In the data rows, 128 means zero.
Each pair is two rows. How far apart are they, by a hidden measure? 0 means very close, and 20 very far. Two or three weighted sums of its numbers give each row a place; it is the straight-line distance between the places.
[140 129 158 168 187 178 114 117 133  95]
[183 119 190 133 182 125 119 114 120 106]: 5
[106 101 115  96 135 114 120 189 131 167]
[176 121 199 139 176 138 121 116 114 102]: 13
[177 136 195 159 151 128 122 111 150 103]
[127 121 140 133 224 154 114 161 127 129]: 7
[106  98 116  89 160 114 122 160 119 171]
[ 91 118  85 118  84 105 123 118 139 151]: 7
[170 141 130 117 107  70 123  89 103 145]
[ 93 138  89 119  88 124 121 117 143 161]: 5
[144 160 135 171 104 149 127 108 118  72]
[173 127 195 153 171 136 123 116 117  94]: 5
[102 101 117  97 167 122 115 182 128 162]
[ 89 107 103 102 183 148 109 165 121 134]: 9
[107 111 113  98 121 119 119 170 136 181]
[118 110 137 116 200 134 111 160 179 151]: 11
[184 127 123 166 108 128 119 110  95  96]
[115 128 182 148 161 170 180 153 125 156]: 16
[ 97 149  92 158 116 132 124 175 166 127]
[134 141 185 165 155 180 132 125 141  86]: 14
[ 92 171 103 125  93 130 170 125 159 114]
[199 147 146 144 127 116 128  99 132  95]: 10
[ 96  97  97  89 111 112 121 129 143 160]
[144 129 182 156 191 172 119 154 128 100]: 14
[103 112 113  93 139 120 121 137 129 186]
[ 99 171  95 130  87 105 138 103 120  99]: 11
[108  98 113  90 118 106 131 139 133 180]
[125 130 141 174 173 187 119 126 124  95]: 14
[118 126  95 104  85  78 150  99 103 117]
[ 98 121  99  96  93  88 138 120 120 154]: 7
[ 97 159 109 142 110 161 151 166 114  80]
[135 157 101 129  82 101 131 102 134 168]: 19
[187 123 183 123 181 134 117 114 115 104]
[124 165 158 114 179 130 114 144 187 154]: 19
[ 99 109  97 108 122 107 126 177 151 164]
[ 96 153  90 129  83 129 151 109 157 102]: 13
[ 82 137  76 129  93 127 122 151 130 120]
[131 168 100 166 109 169 123 110 149 137]: 4
[114 105 144  75 119  98 145 139 107 167]
[ 80 129 167 109 119 140 194 160 116 111]: 13
[113 151 155 174 125 157 128 114 144  69]
[ 99 177 104 152 103 145 167 112 136 103]: 14
[151 102 167 166 118 180 138  88  97 121]
[159 158 153 176 108 134 164  98 113 103]: 15
[107 112 103  85 114 103 124 126 135 171]
[160 150 146 161 129 181 115 109  97  89]: 12
[126 180 120 176  98 123 132 114 134  94]
[154 114 106  93 103  61 129 117 116 116]: 10
[161 102 157 105 122  75 145 110  98 165]
[191 138 164 153 135 158 115 104 115 102]: 7
[109 130 123 164 166 169 124 168 124  77]
[112 110  92  85 103 100 122 124 138 156]: 13
[159 108 193 106 192 122 112 138 152 133]
[144 149 158 173 142 179 125 116 123  81]: 9
[101 113 101  91 107  98 135 122 148 166]
[ 86 106  78 119  86 120 120 150 128 112]: 7
[129 142 143 166 119 199 141 122 119  87]
[149 172 140 175 107 169 117 109 139 111]: 12
[128 143 102 183 124 169 117 109 125 131]
[183 141 112 141 151 139 104  90  98 100]: 11
[164 127 176 171 164 160 116 108 104 103]
[ 99 127 107  92 100 101 160 114 120 162]: 12
[144 139 141 100 187 128 109 123 181 158]
[156 129 169 176 178 142 117 114 103  94]: 11
[ 99 123 114  98 166 112 123 189 144 154]
[ 92 158 129 181 133 166 133 133 146 113]: 7
[129 155  87 149 159 167 116 126 163 148]
[165 139 151 163 162 185 120 110 116  98]: 11
[114 120 141  90 136  72 127  83 161 145]
[107 112 104  85 102  89 135 121 110 156]: 11
[135 129 112  88 154 144 101 111 146 173]
[100 115 102 100 103  84 158 108 143 155]: 4
[148 147 114 172  93 148 103 103 110  93]
[ 95 125  89 112 110 129 119 159 126 171]: 11
[167 125 170 170 165 169 126 117 114  97]
[100 132  90  97  96 101 132 121 152 152]: 10
[102 120 113 158 164 179 111 159 116  85]
[173 120 165 173 149 132 104  92  99 112]: 8
[105 100 111  87 129 100 123 167 128 166]
[129 135 145 185 151 177 124 123 126  90]: 12
[191 136 168 159 147 150 113 101 120 121]
[137 116 140 168 191 162 111  97 164 111]: 13
[ 98  96 102  80 123 101 121 152 128 146]
[117 108 112  93 120  92 133 130 125 182]: 6
[122 166 113 139  98 130 173 108 142  71]
[118 128 123 150  87 178 122 117 150  71]: 15
[109 143 122 166 106 176 149 133 124  76]
[155 161 110 171 103 132 121 106  96  96]: 6
[129 118 166  95 119 116 154 117 113 189]
[ 98  94 107  94 109 114 117 160 128 168]: 10
[170 157 188 115 106 101 137  90 108 108]
[ 93 131  90  96  90  98 144 108 133 130]: 10
[150 116 168 109 211 136 111 125 132 153]
[172 108 162 149 199 126 107 111 101 130]: 6
[102 124 105  95 113 104 141 138 111 177]
[125 137  82 154  86 157 131 105  99 108]: 14
[185 128 185 117 181 131 114 111 133 130]
[149 143 165 144 214 147 114 130 159 120]: 6
[104 146 120  79  95 109 168 122 113 141]
[201 115 174 124 158 114 120 115 123 115]: 17
[ 90 142  91 156 131 173 123 149 146 141]
[106 126 113  96 114 109 132 133 150 184]: 6
[ 99 178 104 126 106 130 148 114 177 140]
[101 126 107 105 107 104 146 123 148 180]: 8
[ 98 146 109 162 121 164 133 179 105  97]
[146 150 119 177  99 174 121 118 118 100]: 10
[167 131 166 169 139 183 126 116 112 101]
[123 147 140 188 117 164 140 127 142  89]: 8
[ 94 135 101 146 126 150 130 197 108  99]
[188 123 150 171 142 150 112 105 131 136]: 16
[124 109 103  96 111  96 125 114 126 179]
[117 108 118  81 114  67 147 115 120 142]: 9
[ 84 160 107 127 100 141 156 110 142 159]
[110 125 100 107  96  67 126 108  96 140]: 6
[108 117 116  90 111 103 157 125 118 177]
[124 104 118  94 117  70 142 120 114 169]: 6
[134 107  94  99  96  80 121 118 122 159]
[142 163 159 171 154 185 142 127 119 104]: 16
[107 146 101 119  94  70 134 114 108  90]
[116 120 105 169 168 185 109 130 134 107]: 14
[ 97 104 106 103 112 114 116 157 146 176]
[ 92 106  98  89 108 104 124 166 143 141]: 7
[101  91  95  99  90  87 131 113 106 107]
[172 139 143 182 135 153 125 112 115  93]: 6
[104 103 115  92 132 107 123 183 128 165]
[ 96 131 109  96 100  82 127 114 152 155]: 4
[ 92  91  87 107 101 129 110 157 133 150]
[112 145  96 103  99  90 131 117 142 166]: 13
[135 109 138  78 161  89 116 131 156 161]
[122 109 106  88 107  73 146 119 116 154]: 7
[192 148 153 149 118 113 132 108 131  83]
[ 97  95 104 107 106 123 111 199 121 112]: 4
[ 97 130 104 157 108 185 127 143 147  93]
[189 128 177 155 162 149 116 112 132 106]: 4
[160 128 118  96 102  70 120 106 126 152]
[ 95 150 100 113  99 101 131 137 175 153]: 8
[170 144 137 162 107 113 171 111 105  83]
[101 179  93 149  95 134 140 107 135 106]: 5
[101 143 114 183 151 162 118 139 144 100]
[163 102 172 105 200 111 115 140 129 148]: 5
[167 131 164 168 142 182 119 115 123  95]
[183 119 185 131 107 133 114  87 146 141]: 10
[127 177 104 169 103 135 115 100 152 129]
[184 111 173 103 127  84 123 110 105 141]: 6
[124 146 130 175 126 192 132 119 132  95]
[ 91 125  85 113  77 117 141 111 108 111]: 4
[193 119 171 101 169 121 114 116 133 127]
[109 182 100 128  91 150 157 110 154 121]: 10
[ 96 129  81 118  78 102 126 111 135 133]
[138 137 126 187 121 167 121 113 136  88]: 7
[175 118 150 179 160 144 110 108 109 107]
[107 105 111  92 129  98 131 162 148 172]: 13
[148  90 159  85 164  89 117 132 121 162]
[157 129 169 166 158 173 136 118 125  77]: 12
[177 141 146 148 104 181 146 101 122  98]
[115 172 115 166 109 157 128 121 135  78]: 12
[ 88 126  86 139 105 159 111 162 160 119]
[ 97 114  91  99  88  99 135 108 123 148]: 6
[129 131 150  85 200 126 107 114 155 143]
[100 143 111 161 111 172 148 155 125  81]: 6
[179 130 196 144 179 141 122 134 125 110]
[177  96 149 107 149  91 117 115  98 163]: 11
[ 96  96  93 132 103 130 110 190 147 105]
[168 176 104 110 114 125 122 110 166 139]: 17
[ 96 131  95 164  93 169 118 116 135 109]
[104  93 110  93 117 109 128 145 136 178]: 9
[177 134 172 167 164 154 125 114 117  97]
[129  98 123  87 126  91 127 122 130 180]: 11
[104 120 109  79 107  77 116 118 128 136]
[111 110 114  86 113  89 128 137 142 171]: 6
[104 107 109  87 147 109 120 174 142 161]
[ 88 128  94  95  98 107 137 127 123 156]: 5
[ 96 111  91 111 107 140 125 150 180 151]
[124 127 131 104 197 140 117 162 169 158]: 11
[ 88 140 100 127 107 128 140 200 117 122]
[107 145 106  93 108  93 144 126 138 169]: 5
[111 130 147 101 141 104 129 158 146 191]
[ 96 125 100 101 194 104 122 149 155 115]: 17
[103  94 111  92 112 108 128 160 133 172]
[184 115 191 142 169 126 111 111 105 112]: 10
[154 140 146 179 134 178 126 118 127  88]
[103 109 112 102 116 115 126 176 129 178]: 15
[175 120 196 120 187 116 116 116 129 127]
[111 117 110  91 118 109 128 145 123 183]: 11
[ 96 104 102 107 115 126 124 166 175 161]
[163 141 133 142 202 175 120 140 139 132]: 14
[111 133 123 178 140 165 124 157 121  77]
[159 132 188 152 178 174 116 133 139 100]: 3
[111 122 120 187 128 170 118 131 126  92]
[ 95 125  93 115 112 107 128 133 175 164]: 13
[167 116 150 108 108  96 171 101 113 167]
[155 128 165 175 169 169 118 119 121  91]: 15
[105 177  89 112 101 137 139 122 164 130]
[183 116 193 153 164 133 123 114 115 105]: 14
[ 98 117 100 107 140 107 121 194 167 116]
[135 150 134 129 106  70 124 111 148  64]: 7
[ 82 153  91 129  95 114 152 122 152 138]
[138 141 122 189 115 163 126 119 122  93]: 10
[108  96 111  84 138 101 115 139 107 168]
[171 122 120 120  96  79 149 100  84 108]: 8
[ 91 116 101  99 109  97 122 141 147 165]
[166  88 179  92 142  83 125 108 107 130]: 10
[142 133 158 163 150 184 102  94  98  98]
[176 122 154 183 135 149 114 111 118 102]: 9
[104 120  98 106 107 126 127 151 163 175]
[110 161 111 160 107 169 128 112 132  79]: 16
[103 117 104  83 115 108 128 168 149 155]
[114 104 141  79 113  95 130 147 132 172]: 2
[167 130 194 109 166 112 133  99  97 145]
[189 142 180 132 173 103 115 115 137 120]: 8
[124 100 113  91 103  71 128 115 119 158]
[156 128 173 172 167 167 128 116 111  90]: 11
[101 133 115 165 153 178 124 153 127  82]
[116 121 147 126 218 123 111 173 139 142]: 13
[ 91 105  97  82 100 113 121 131 133 140]
[105 157  98  93  95  96 147 112 119 144]: 14
[105 121 103  90  97 115 163 122 112 163]
[135 117 158  74 134 136 119 107 157 166]: 8
[160  97 103 150 161 136  91  86  92 134]
[199 116 161 121 124  94 118 109  99 119]: 15
[118 152 124 176 111 173 136 117 129  82]
[ 83 120  84  95 134 113 115 159 137 112]: 3
[115  97 128  78 100  77 123 119 115 145]
[119 139 104 178  99 155 123 109  96 103]: 5
[ 95 180  89 143 106 134 131 143 147 106]
[114 132 109  79 120  96 121 130 130 167]: 7
[180 141 171 160 151 168 117 108 113 106]
[ 90 126  83 132  90 125 122 121 124 161]: 10
[ 97 101 103 102 170 118 114 186 115 142]
[192 120 191 122 157 116 120 111 145 122]: 4
[ 99 124 112 138 198 146 120 181 150 112]
[113 169  76 148  95 132 123 114 125 104]: 9
[ 99 144  84 119  90 134 125 114 147 159]
[101 112 105 102 135 112 122 146 169 175]: 8
[118 117 139  98 104 100 156 121 121 188]
[119 110 122  96 117  78 139 119 120 179]: 4
[166 136 191 124 174 177 110 113 132 117]
[100 131 173 130 189 165 125 177 105 101]: 10
[189 111 139 110 130  87 118 107 106 153]
[170 145 165 172 130 149 140 110 111  83]: 11
[196 120 172 110 125  98 130 113 131 143]
[ 90 113  95  90  95  99 129 131 148 104]: 9
[164 137 167 172 156 169 120 113 112  93]
[134 101 152  78 181  98 111 137 135 153]: 7
[193 126 189 136 163 125 116 116 129 111]
[177 124 194 153 162 146 120 113 118  94]: 4
[108  99 122 101 171 116 120 193 130 159]
[107 127 110 174 112 187 117 141 122 108]: 11
[129 141 167 160 161 162 119 197 134  96]
[167 133 136 181 122 142 116 109 105  86]: 16
[114 135 118 177 163 164 114 138 107  83]
[ 99 144  90 165  91 162 120 129 124 120]: 9
[166 150 178 173 133 138 147 111 134  86]
[117 132 166 185 123 138 172 126 125  85]: 3
[ 86 116  81 108 109 116 113 158 158 128]
[120 104 134  92 133  96 123 128 129 189]: 6
[141 107 108 102 152 100  92 108  99 171]
[186 121 185 158 159 138 127 116 114 101]: 9
[113 133 151 181 174 147 119 155 122  83]
[148 146 151 181 136 183 124 119 125  99]: 10
[179 170 142 115 131 118 120 100 155 157]
[109 143 131  84 104 117 170 125 101 163]: 13
[160  92 165  86 157  92 121 120 130 161]
[163 108 190  93 157 104 134 112 101 149]: 9
